One turning vector, and how many ticks it has turned
The counts run from 0 to 767.
[122 105 147 146 127 111 183 137 142 119 115 134 126 122 121 137 113 119
 141 137 153 126 145 148 101 131 122 133 135 158  97 112 137 123  50 119
  90 163 118 131 117 142  95 135 165 148 168 121 123 134 115 103 158 123
  99 155 119  96 104 136 147 149 190  96 149 166 131 155 198 137 179 105
 110  65 128 114 199 132 121 121 136 118 116  89 123 121 124 150] : 266
[111 107 154 122 143 142 150 134 136 121 150 162 118 141 147 102 107 126
 114 160 177 128 139 148 103 149 129 129 103 134 107 113 134 133  71 125
 105 168 156 104 122 145  95 136 174 162 180 127 121 124  88  75 142 111
 111 143 158 120 111 122 170 150 171 108 163 133 137 113 139 156 148 160
 101  71 124  99 206 130  89 136 158 154 103 131 140 154 144 133] : 755
[116 108 135 133 144 167 134 149 141 136 142 176 109 156 139 129  58 118
 115 129 153 131 116 136  98 141 100 120 131 105 119 100 114 123  74 109
 139 150 168 154 119 174  92 158 146 123 164 136 142 139 117 112 120  97
 143 147 141  96  93 104 147 141 159 112 127 161 136 111 138 177 134 164
 114  85 127  91 175 120  84 136 168 147 127 103 109 183 144 147] : 430
[114  99 182 138 136 128 135 132 141 137 148 154 116 164 135 129 115 112
  92 140 164 123 139 127  93 153 106 103 135 146 123 107 147 143  93 101
 148 175 155 122 145 171  98 149 142 154 152 122 112 141  94  86 137 101
 120 136 154 114  93  88 160 130 153 110 132 128 143 119 143 157 120 152
 114  64 104 103 212 119  92 123 175 150 130  97 133 163 155 145] : 146
[129  69 152 135 142 135 141 123 123 140 138 155 118 151 133 123 108 124
 120 146 163 108 151 108  93 160 137 114 139 153 117 108 129 136  77  84
 118 153 133 117 120 161  93 139 178 174 162 130 119 136 100  89 164 127
 110 135 148  96 118 145 183 155 160 117 158 134 135 110 145 130 122 124
 105  86 125 119 220 119 108 154 157 154 124 119 119 155 150 123] : 728
[108 105 142 120 149 155 120 132 156 135  96 147  93 153 138 116 111 117
 125 152 149 111 112 147  85 147 159 135 125 152 116 107 129 125  68  83
 112 152 141 124 132 159  84 133 185 139 183 133 134 140  78 100 152 127
 137 150 164  84  96 103 186 154 152 110 146 142 125 105 169 145 142 130
 114  71 110  85 184 120 115 131 139 159 156 111 124 153 132 147] : 471
[125 135 161 124 146 127 178 142 142 132  97 145 114 129 128 110 128 140
 153 155 177 124 143 152  82 124 153 138 100 162 122 102 134 151  63 102
 107 142 134 125 122 139  76 147 168 140 171 132 145 130  85  77 186 120
  96 161 145 105 111 122 155 152 161 108 153 136 139 121 154 142 163 153
  79  74 133 109 193 142 121 133 135 141 139 106 151 127 108 130] : 214
[101 111 127 143 120 151 171 138 136 148 132 176 107 150 109 149 108 109
 157 108 194 130 138 107 100 143 119 137 141 108 125 114 115 128  72  95
 110 176 134 170 106 123  72 137 158 135 148 129 168 131 120 123 149 129
 112 160 101  72 105 162 171 169 154 104 141 155 123 146 154 127 172 135
  91 106 140  95 152 123 100 143 147 126 158 104 127 137 142 124] : 338
[129  93 167 151 144 138 127 144 125 137 158 155 110 173 121 137  84 110
  82 126 190 119 131 109  79 115  89 111 124 142 146 103 133 146  90 106
 140 163 162 160 126 158  92 154 155 141 151 132 134 121 102  92 143  88
 120 138 130  99  90 118 153 162 141 113 119 142 138 121 133 156 132 182
  85  80 120 114 168 111 104 129 165 156 120 103 115 155 136 128] : 151
[113 121 129 126 124 167 135 128 133 130 120 157 120 153 120 140 115 122
 156 120 161 133 143 145 111 161  93 152 133 112  97 111 128  98  44 103
 118 189 161 165 121 166  95 151 130 141 153 129 176 152 131  92 113 114
 125 148 133 126 111 116 128 166 176  92 132 152 148 132 147 168 162 136
 118  84 118  78 168 109  93 138 177 125 140  94 145 163 148 125] : 324
[136 112 191 154 133 105 139 133 127 129 143 150 119 149 125 123 113 109
 101 136 181 125 153 145  88 134  95 109 128 160 136 106 149 155  83 109
 143 156 151 134 128 174 119 148 144 156 158 125 118 123 100  72 157  95
 103 140 135 122  96 103 128 152 164 103 133 135 139 130 138 162 140 157
  91  61 112 113 209 117 112 121 169 148 124  90 148 148 127 127] : 504
[144  86 157 157 132 133 151 141 114 133 129 144 132 158 106 168 100 110
 125 107 162 115 149 104  78 126  71 130 156 141 119 105 140 114  63 102
 128 172 139 181 123 168  94 154 138 141 130 127 145 143 140 102 138  94
 114 144  97 107 102 134 126 157 161 107 119 172 154 153 167 157 148 136
 107  81 122 131 170  99 118 124 168 123 126  75 110 154 146 129] : 611
[127  97 151 131 155 136 167 160 129 147 148 174 117 137 110 134  80 123
 136 130 179 120 133 103  84 130 138 113 131 125 144 109 110 166  82  99
 124 142 141 146 114 143  72 164 167 125 151 146 135 126  95 120 173 114
 109 154 133  63  94 145 168 151 146 126 134 135 129 119 150 144 135 161
  82 102 148 121 187 130 104 144 142 157 117 107 110 146 141 120] : 439
[123 129 172 159 121 131 126 129 149 146  99 147 100 145 120 122 136 114
 138 131 167 133 136 151  85 138 114 122 132 151 134  98 145 136  72  69
 143 159 154 144 139 190 107 155 133 140 158 122 157 145  96  81 157 112
 135 153 145 109 108  84 128 154 144 103 133 130 149 124 140 160 150 139
 105  68  97  91 196 117 113 115 165 155 169  81 153 146 121 128] : 222
[134 110 143 150 127 154 193 119 133 133 148 174 134 145 130 134 119 142
 157 137 170 150 132 110 108 146  91 132 136 136 104 113 121 115  59 112
 128 193 154 131 127 149  69 156 147 145 150 118 154 144 132  71 131 101
 117 170 127 120 130 127 148 123 142 107 156 149 170 139 119 162 138 150
  86 103 138 119 170 124  86 128 178 130 116  91 137 186 154 139] : 661
[127  87 129 164 110 146 132 114 124 143 129 165 113 127 122 125 109 112
 141 124 167 118 147 137  97 144 105 135 162 137  99 102 122 114  48 105
  99 164 128 141 101 155 118 132 163 172 166 121 154 128 131  92 149 131
 112 155 111 107 120 151 147 185 168  97 170 166 137 138 157 125 167 103
 109 100 125 110 193  95 103 150 157 132 133  97 132 135 141 118] : 627
[130  78 143 158 116 135 181 123 133 146 140 156 120 150 104 156 136 129
 144 115 170 123 125  82  78 124 109 120 161 160 125 112 123 131  76  90
 126 193 125 141 136 139  62 137 164 151 125 107 147 142 111  90 150 117
 115 174 107  88 128 145 172 132 119 117 146 146 158 149 160 117 137 123
  87  97 131 141 159 107 116 122 168 135 138  83 122 157 147 141] : 27
[120 127 135 131 120 139 184 126 123 141 131 164 134 138 121 127 128 131
 171 139 179 136 163 141 114 158 111 145 117 121  92 111 132 127  51 107
 104 182 146 137 110 140  86 144 146 155 159 127 160 138 125  75 156 127
  89 151 131 117 118 139 141 163 181  90 157 143 145 149 133 159 169 128
  95  93 125 100 196 128  87 141 165 127 127 111 157 147 142 108] : 320
[103  79 120 140 116 157 125 118 147 148 154 167 105 160 111 130 124 112
 121 128 186 112 120 117  99 153 141 124 144 138 126 115 113 135  78  91
 106 184 143 127 117 137  80 131 183 174 160 113 147 141  82  98 144 137
 122 167 136  85 109 139 197 172 128 101 157 126 144 117 152 123 144 128
  98 111 122 104 181 109 101 150 161 159 140 116 126 145 150 122] : 392
[110 147 168 146 118 140 130 129 150 136  99 160  95 137 135 106 127 117
 142 144 169 141 132 172  92 131 124 139 125 136 125  93 141 132  68  80
 126 157 147 136 125 168 112 135 149 142 181 122 165 120  99  74 155 118
 120 152 139 112 113 101 142 166 164  93 152 137 134 117 133 153 165 146
  92  69 103  86 176 121 115 127 151 136 169  93 157 135 110 133] : 220
[ 89 108 121 136 138 165 181 149 152 148 131 185 106 160 115 144  99 107
 149 130 177 131 123 110 103 151 131 134 147  96 114 112 114 129  77 103
 113 175 137 149 121 127  62 136 171 124 157 131 141 133 108 131 136 125
 129 149 120  60 102 143 197 139 145 108 143 154 113 135 159 130 154 133
 106  99 134  89 168 130  89 133 145 132 150 114 109 153 156 159] : 696
[141  93 158 172 110 127 148 127 149 128 121 145 111 135 122 147 111 120
 133 120 132 132 127 137  89 127  89 116 165 168 110 107 135 109  52 101
 136 170 134 145 131 181 107 149 137 152 148 107 143 155 128  93 132 107
 132 167 122 114 116  99 121 131 148 107 138 165 154 158 178 152 150 108
 115  82 108 125 188 105 115 108 163 143 137  62 122 159 133 147] : 276
[116 134 153 117 145 131 184 150 157 117  98 133 118 126 128 119 128 135
 158 154 159 123 124 148  84 128 154 142 104 161 114 108 126 144  55 105
 107 150 134 124 122 139  69 147 169 131 173 126 141 139  76  88 173 127
 113 169 150  89 108 119 157 143 158 111 145 135 139 125 174 151 157 147
  94  70 125 108 191 142 123 118 135 139 131  98 143 139 110 146] : 213
[123  85 150 157 124 160 115 112 128 150 146 180  87 154 149 103  98 115
 106 146 167 118 130 129  90 146 110 121 148 138 125 102 129 129  75  93
 128 156 144 134 127 167 114 131 176 170 172 123 142 115 110  68 141 114
 131 143 134 108 119 128 174 164 143 113 171 144 146  97 116 136 126 138
 106  91 116 109 188  98  96 152 164 153 140 108 118 168 145 131] : 733
[119  87 153 136 140 143 137 130 113 155 138 169 115 146 128 130  93 103
 128 140 175 114 167 112 101 171 116 128 145 116 119 102 125 132  75  79
 126 153 142 149 111 161 106 145 162 156 161 143 137 125 124 103 150 126
 100 125 134  92 107 152 175 174 182 109 155 151 127 114 133 138 140 122
 108  94 124 101 213 115  91 160 156 140 136 119 123 151 168 111] : 704
[116 116 165 135 144 140 159 153 156 126 161 162 121 166 126 133  95 127
 104 129 163 132 107 122  93 132 109 104 123 138 132 115 127 141  87 118
 144 179 161 132 138 169  73 164 149 129 142 121 120 148  92 104 129  92
 133 166 148 100  89  86 149 116 131 118 120 135 149 121 149 169 121 170
  98  69 124 109 188 125  94 106 171 157 117  93 118 176 141 160] : 765
[120  99 120 135 131 154 167 133 131 130 100 143 109 147 115 147 106 106
 158 134 163 110 135 123  98 134 123 156 142 130  96 106 120 107  41 103
  87 162 126 156 118 130  82 124 175 139 163 134 152 139 126 109 145 126
 112 151 111  81 109 164 168 172 173  99 146 174 132 148 185 125 166 114
 103  88 133 109 164 117 118 139 129 112 143 100 114 135 135 142] : 7
[102 105 144 128 144 156 159 143 160 126 132 158 101 174 133 143 106 116
 117 138 166 113  96 112  89 131 131 132 133 142 132 116 130 124  84  98
 125 183 152 142 149 137  54 136 176 130 159 119 135 140  81  99 130 106
 148 160 140  80 107 118 196 122 120 113 126 142 136 116 157 142 128 163
 100  74 118  99 147 130 105 110 154 146 145 102 110 167 142 172] : 130
[110 124 162 167 112 118 155 140 160 127 131 169 100 112 132 112 103 113
 119 137 160 150 129 171 101 143 124 104 146 134 117  98 130 144  67 115
 117 146 129 118 114 170 120 145 153 146 181 116 130 122 103 101 156 111
 118 163 127  99  98  94 137 144 171  96 158 162 125 138 162 149 176 119
 104  79 111 102 216 122 104 126 152 151 133  86 142 135 115 153] : 526
[130  96 141 123 144 148 153 131 117 143 118 143 139 149 127 142  99 113
 149 125 150 114 170 116 106 167 100 146 141 118  89 107 135  98  49  93
 121 157 148 156 118 167  92 149 140 150 152 140 137 153 130 100 137 125
 106 125 136 106 106 141 154 162 193 105 141 164 136 141 159 154 144 105
 131  80 123  96 210 120  91 145 161 125 123 107 131 162 167 122] : 347
[117 100 152 151 122 130 165 128 124 144 174 183 134 140 130 127 111 125
 132 124 177 146 158 116 114 169  96 112 145 116 109 111 123 137  81 101
 134 173 145 125 114 155  93 168 133 157 146 127 139 139 128  87 147 114
 100 141 128 115 110 124 146 147 168 105 150 140 148 136 118 158 144 135
 104 104 127 108 219 114  76 148 184 143 120 105 140 168 170 114] : 68
[123 115 128 128 124 160 126 134 118 138 128 143 129 157 113 145 112 121
 151 117 165 124 154 137 107 164  93 146 135 124 100 107 125 104  53  89
 124 182 158 164 111 169  97 153 125 155 150 133 173 161 118  87 129 119
 116 144 133 124 112 123 122 179 172  94 130 136 151 134 146 169 160 126
 110  91 110  90 187 102  91 141 175 138 133 102 142 157 152 103] : 323
[126 105 160 154 129 115 173 131 132 127 120 143 121 123 120 124 116 118
 144 135 171 126 158 149  99 137 119 136 147 152  95 103 135 133  51 113
  93 153 119 137 111 146 106 127 169 154 170 118 128 123 123  89 170 123
  95 147 115  98 111 145 141 160 185  97 161 164 131 150 176 134 174 115
 102  73 130 114 202 121 114 131 142 122 124  94 132 118 121 133] : 267
